0:   626  296  502  527  509  525  430  679
1:   518  611  674  629  445  482  588  380
2:   554  518  674  556  488  444  586  348
3:   404  499  423  448  438  582  494  393
4:   574  610  344  479  412  372  388  412
5:   409  499  443  452  580  403  488  333
6:   445  495  345  468  422  510  418  470
7:   476  441  438  474  345  588  475  575
8:   552  340  536  463  819  516  440  515
9:   433  533  424  621  404  417  559  478
10:   419  529  388  649  397  401  571  498
11:   639  459  623  611  577  383  583  514
12:   584  398  463  559  618  418  456  528
13:   439  483  316  445  444  507  422  468
14:   603  430  617  528  541  629  503  545
15:   420  451  589  535  611  550  477  539
16:   478  478  551  499  514  572  483  496
17:   469  685  556  507  339  596  534  541
18:   495  505  447  577  433  499  528  365
19:   657  471  614  506  579  599  493  384
20:   265  418  512  533  356  460  625  530
21:   651  434  769  530  647  543  632  578
22:   721  482  563  545  492  540  465  484
23:   438  372  557  591  525  275  543  446
24:   429  592  455  410  475  338  570  554
25:   443  620  529  520  407  656  495  450
26:   367  706  144  308  331  335  389  433
27:   444  507  421  600  417  419  558  471
28:   494  629  531  513  456  660  511  466
29:   360  533  337  396  384  213  491  512
30:   560  451  489  456  522  673  470  432
31:   572  581  481  540  537  554  540  485
32:   426  330  393  426  607  476  418  484
33:   525  479  551  544  549  347  520  535
34:   445  614  594  632  395  614  609  394
35:   456  523  630  489  517  532  576  422

  582  537  621  544  590  691  529  621 --> 14 16
  470  420  580  523  618  523  478  557 --> 15 16
  615  419  590  499  515  620  495  561 --> 14 16
  406  525  495  400  428  380  463  572 --> 24 6
  613  465  462  427  574  711  374  546 --> 30 14
  518  475  629  505  533  408  516  595 --> 33 11
  537  345  533  438  768  525  436  532 --> 8 12
  459  562  452  460  492  321  574  631 --> 24 33
  443  511  494  379  459  371  458  544 --> 24 33
  661  542  494  406  555  794  393  459 --> 30 19
  415  573  488  430  468  349  593  576 --> 24 33
  444  317  415  392  593  475  401  476 --> 32 13
  402  537  503  376  439  356  464  536 --> 24 29
  504  534  482  398  401  530  467  602 --> 7 16
  591  601  558  494  579  547  605  571 --> 31 14
  640  451  609  518  514  619  506  601 --> 14 22
  553  365  557  448  805  486  433  494 --> 8 12
  603  399  729  519  646  547  607  627 --> 21 14
  470  554  476  465  493  329  552  604 --> 24 33
  590  364  501  633  564  439  483  589 --> 12 0
